In the rows, zero is written as 128.
The rows of R fall into 4 groups, and each row is roughly a mix of its group's hidden directions; one row fits no group.
R, 144 rows:
[[118  91 119 140 112 129  99 141  77 147]
 [140 164 122  96 121  80 149 112 147 124]
 [138  91 143 103 135 163 109 127  91 154]
 [141 134  75 119 111 125 165 151 112 107]
 [173 136 139 104 138 127 119 146 175 149]
 [162 148  98 107 129 154 130 122 161 164]
 [151 129 166 120 145  76 150 131 116 112]
 [125 136 108 119  88  93 115  94 163 126]
 [101 121 128  77 143 132 168 118 151 120]
 [110 161 109 160 121 108 159 162 131 105]
 [ 99 118 114 175 144 128 142 131  82 116]
 [157 102 123 120 174 124 131 162 159 125]
 [119 126 101 112 130 136 161 114  76  99]
 [137 114  91 120  92 135 118  83 125 101]
 [114 121  65 125 117 114 155 144 107 124]
 [173 155 106 102 119 112 142 161 146 139]
 [106 144 108 184 138 109 162 125 119 130]
 [128  82 133 168 136 146  88 143 130 137]
 [105 118 163 100 160 159 127 118 102 152]
 [112 107 137 171 165 140 123 115  93 149]
 [ 84 127 127 146 126 104 153  78 124 134]
 [131 177 117 141 104 120 124 111 175 138]
 [156 131 147 130 105 174 165 139 155 127]
 [140 105 102 167 106 124 110 110  87 144]
 [119 134 135 129 160 125 104 102 175 163]
 [135 122 168 151  99 109 151 115 152  92]
 [169 128 163 146 158 128 169 121 133 124]
 [119 117  90 120 129  74  99 142 109 124]
 [113 155 105 140 162 127 174 154 135 107]
 [115 118 121  69 147 145 164 143 123 132]
 [157  92 117 101 147 154 103 144  97 117]
 [ 92 140 110 126  84 127 139 106  94 105]
 [160 105 137 106 111 132 118  81 147  98]
 [ 94 121 150 151 103 106 113 165  97 137]
 [119 130 165 146 163 177 126 144 118 142]
 [132 149 119 141 150 119 108 127 178 170]
 [113 168 162 115 155  96 138 115 155 136]
 [160 151 135 168 123 119  82 150 123 126]
 [168 139  98 113 123  81 143 106 139 125]
 [121 151 103 110 132 114  72 120 136 160]
 [137 135 115  97 113 166 160 106 149 160]
 [ 80  91 115 142 158 136 133 135  98 136]
 [168 157 153 163 109 123 109 147 150 138]
 [113 128 150  86 123 133 175 120 152 105]
 [ 93 108  88 118 137 135 159 116 136 165]
 [ 83  99 133 164 145 163 125 142 119 126]
 [116 171 137 132  79 134 136 149 156 140]
 [142 145 180 144 118 136 129  99 168 128]
 [ 88  99 150 143 151 158 111 108 108 146]
 [169 112 134 149 107 123  95 101  94 136]
 [178 164 153 124 124  92 129 116 131 134]
 [147 135 178 132 142 125  84 105 139 112]
 [126 138 153 149 153 146  83 164 106 124]
 [105 140 137 121 155 179 138 142 112 163]
 [148 156 172 125 133 116 111 121 172 110]
 [139 149 132 104 156 107 110 113 182 138]
 [121  98 123 133 131 157 133 110 112 187]
 [135 153  94 161 129 170 119 131 144  98]
 [133  97 109 125 130 148 118 131  70 154]
 [149 124 101 119 153 134  84  93 144 104]
 [141 139 115 106 103 100 156 170 159 116]
 [135 125 143 130 133  77 121  87 157 149]
 [100 122 141 144 179 136 151 119 113  92]
 [129 116 121 129 141  56 115 115 120 127]
 [179 115 115 121 172 121 102 122 122 111]
 [126 159  96 113 134 169 157 127 102 150]
 [125 139 156 151 174 116 109 135  91 106]
 [136 110 172 130  90  91 136 127 155 123]
 [103  91  97 127 141 129 160 156 112 101]
 [167 138 147 155 169 121 120 132 146 160]
 [132 156 158 128 120 137 134  83 161  97]
 [113 108 154 130  80 127 160 110 156 114]
 [131 162 140  90 117 121  79 141 113 143]
 [ 98 127 164 136  95 107 103 136  93 143]
 [116 133 138  88 146 157 158 172 125 136]
 [ 99  96 133 115 118 144 161 177 120 134]
 [143 132 152  87 141 152 129  78 144 128]
 [108 151 155 151 121  79 127 152 153 120]
 [172 130 142 103 137 134  79 122 117 106]
 [114 131 120 123 109 126 147  67 162 134]
 [ 69 137 148 145 108 114 143 139 136 102]
 [129 129 103 120 183 128 118 120 109 170]
 [118 162 116 132  96  91 151 103 118  98]
 [133  75 136 150 123 152  98 111 111 105]
 [177 108 139 112 165 131 108 160 130 125]
 [133  99 158  93 115 142 135 147  84 143]
 [134 122  95 102 105 138 142 173 120  92]
 [135 102 154 108 122 135 136 120  68 147]
 [ 74 100 136 135 120 100 107 104 137 143]
 [158  80 118 124 120 145  97  93 121 119]
 [113 125 147 122  89  88 139 132 112  85]
 [ 74 141 149 133 102 120 138 143 160 109]
 [174 134 153 122 138 116  78 108 131 129]
 [133 108 180 115 121 118  92 107 155 133]
 [105 117 105 115 109 134 122  71  99 122]
 [175 153 165 141 146  94 120 125 118 128]
 [165 142 135 132 110  75 105 131 151 117]
 [134 134 158 161 150 119 144 125 107  76]
 [ 95  99 147 155 109 158 148 118  95 129]
 [124 149 115 102 142  99 145 168 131 169]
 [152 145 110 138 146 141  76  97 148 118]
 [123 134 116 118 185 133 115 129  88 152]
 [141 120 106  63 146 115 134 122 116 110]
 [145 118 150 128 166 127 116 160 177 134]
 [116 134 136 145 175 101 108 127  87 108]
 [157 136  71 127 162 121 138 125 141 144]
 [ 95 147 123 157 172 146 139 149 110 149]
 [165 156  92 117 119 137  93 109 148 111]
 [102 174 145 143 106 142 162 145 135 106]
 [110 108 123  81 150 155 157 131 123 159]
 [ 84 112 125 130 115 172 137 104 150 150]
 [186 148 153 110 134 101 150 130 126 125]
 [ 90 121 178 141 143 143 116 103 137 105]
 [149 116 113 126 149 160 143  87 140  88]
 [128  93 158 114 113 160 150 100 100 146]
 [111 133 121 194 127 139 118 117 113 101]
 [154 134 114 111 147 168 136  79 143 120]
 [ 98 107 109 150 108 177 142 149 132 111]
 [141 117 114 117 156  86 135  96 138 169]
 [154 104 155 132  90 134 134  94  94 115]
 [122 141 154 106 120 132 172 121 178 130]
 [114 153 150 166 151 137  91 159 144 132]
 [169 154 124 161 113 122 105 168 123 139]
 [ 96 121 131 150 142 101  98 142  93  94]
 [133 111 137 143 158 139  92  89  89 132]
 [114 129 159 168 103 151 155 125 150 156]
 [143 133  72 147 143 143 159 136 128 101]
 [126 112 108  93 156 126 104 135  82 104]
 [179 145 129 125 120  88 119 120 161 138]
 [118 132 104 101 109 163 102 170 117 149]
 [142 106 166 113 122  84 121 141 139 164]
 [167 116 104  83 111 124 150 145 104 120]
 [122 114 133  98 106 107 143 107  79 101]
 [154 123  81 153 104 115 136 134 161 106]
 [164 134 121 105 123 123 127  76 159 110]
 [136 135 111  84  88 161 103 119 143 135]
 [110 143 106 173 138 100 165 145 130 107]
 [136  97 100 115 133  96 122 108  79 117]
 [137  89 101 123 120 140 152 160 118  87]
 [101 128  91 108 116 176 141 109 134 148]
 [134 156 106 144 124 117 122  74 160 110]
 [126 130  84 129 128 133 154 182 113 142]
 [ 93 105 116 143 137 138 116  91  85 112]
 [121  93 148 134 183 149 109 111 125 132]]

In each list below, one row fits none of the groups, and each other row fits one group, some only roughly. Which row is it?
    Z_730: [142 178 111  86 119 128 129 154 123 148]
    Z_298: [140 124  89 102 121  76 123 116 144 151]
    Z_813: [132 118 155  85 116 141 123 170 112 159]
    Z_398: [149 144 149 104 103 147  98  91 100 143]
    Z_885: [120 141 105 122 141 117 102 152  75  99]
    Z_526: [152 120 132 134  84 145 158 162 137  97]
    Z_812: [136 132 165 103  94  98 103  93 130 126]
    Z_280: [102 123 127 130  98 179 114 166 131 131]
    Z_439: [111 130 178 127 140  79 132 123 123 105]
    Z_974: [127 126 107 145 192 107 147 125 123 112]
    Z_545: [127 111 135 145  92 155 164 150 133  89]
 => Z_730
    Z_643: [135 132 122 184 141 135 110 153 133  88]
    Z_566: [150 122 142 117 133 100 122 111  73  97]
    Z_241: [104 124  91 139 111 173 101 123 101 118]
    Z_521: [138 118 101 105 147 155  77 118 103 138]
    Z_568: [122 106 139 139 102  85 132 173 128 102]
    Z_144: [108 105 147 154 116 177 143 149 154 138]
    Z_85: [153 134 142 136 106 144 136 179  87 127]
    Z_744: [146 108 113  87 145 141 114 104 165 155]
    Z_453: [136  78 137  80 147 144 137 136 120 143]
    Z_636: [118 134  98 185 155 130 127 105 140 143]
    Z_289: [144 113 109 112 123 151 101 116  81  93]
    Z_977: [138 153 132 113  97 134 147  83 135  88]
    Z_887: [134 147 125 134 119 133 139  63 122  95]
 => Z_521
    Z_151: [136 117 118 137 160 107 148 103 138  73]
    Z_310: [100 132 132 146 160 150 127 138  81  95]
    Z_195: [130 122 150  93 123  67 126 122 146 116]
    Z_270: [151 122 144 108 100 144 140 186 113 126]
    Z_591: [128 124 152 118  90 157 114 179 119 118]
    Z_972: [146 125 181 131 156 107 127 156 100 123]
    Z_764: [114  95  95 105 140 166 100 143 117 107]
    Z_595: [128 126 151 121  71 118 109 133 168 120]
    Z_740: [129 133 105 166 133 119 144  94 141  80]
    Z_814: [129 120 167  71 117  99 120 124 125 138]
    Z_236: [122 161 134 131 152 153 137  69 125 125]
    Z_307: [140 117 136 116 142 129 122  61 120 103]
    Z_368: [151 149 129 117  85 162 105 151 156 129]
    Z_960: [154 135 140 116 161 132  96  79 122 106]
    Z_961: [128 114 171  91 120 123 117 109 160 158]
 => Z_960
    Z_24: [113 142 136 139 127 105 151  91 111  77]
    Z_136: [161 109 155 134 170 115 145 120 123 166]
    Z_271: [114 161 112 113  76 151 114 142 146 111]
    Z_846: [166 165 133 125 173 133 122 100 117 136]
    Z_464: [141  90 157  85 110 142 141 135 131  97]
    Z_864: [110 118 162  94 106 148 142 171 131 143]
    Z_169: [122 111 108 111 134 120 103 115 105  69]
    Z_30: [120 158 119 151 170 109 136 150  87 118]
    Z_378: [111 157 151 148 159 124 103 157 166 122]
    Z_339: [140 155  94 144 154 144 142  82 148 118]
 => Z_30
    Z_898: [175 123 152 149 103 140 103 128  97 144]
    Z_668: [110 111 118 116 104 143 190 121 133 147]
    Z_371: [119 145 125 142 139  92 109  98 176 107]
    Z_98: [ 82  91 148 135 156 125 121 122 118 161]
    Z_963: [149 122 126 152 128 144  66 105 113 122]
    Z_60: [105 153 111 154 103 127 135 178 113 148]
    Z_797: [148  98 170 122 125 155 119 112 162 102]
    Z_172: [109 105 132 153 173  97 106 121 102 141]
    Z_548: [143 126 160  83 115  88 131 135 157 125]
    Z_524: [143 125 104 155 107 175 144 108 121  95]
    Z_103: [121 115 148 123 113 170 115 179 129 152]
    Z_157: [119 143 123 116 175 161 163 154 145 122]
 => Z_963
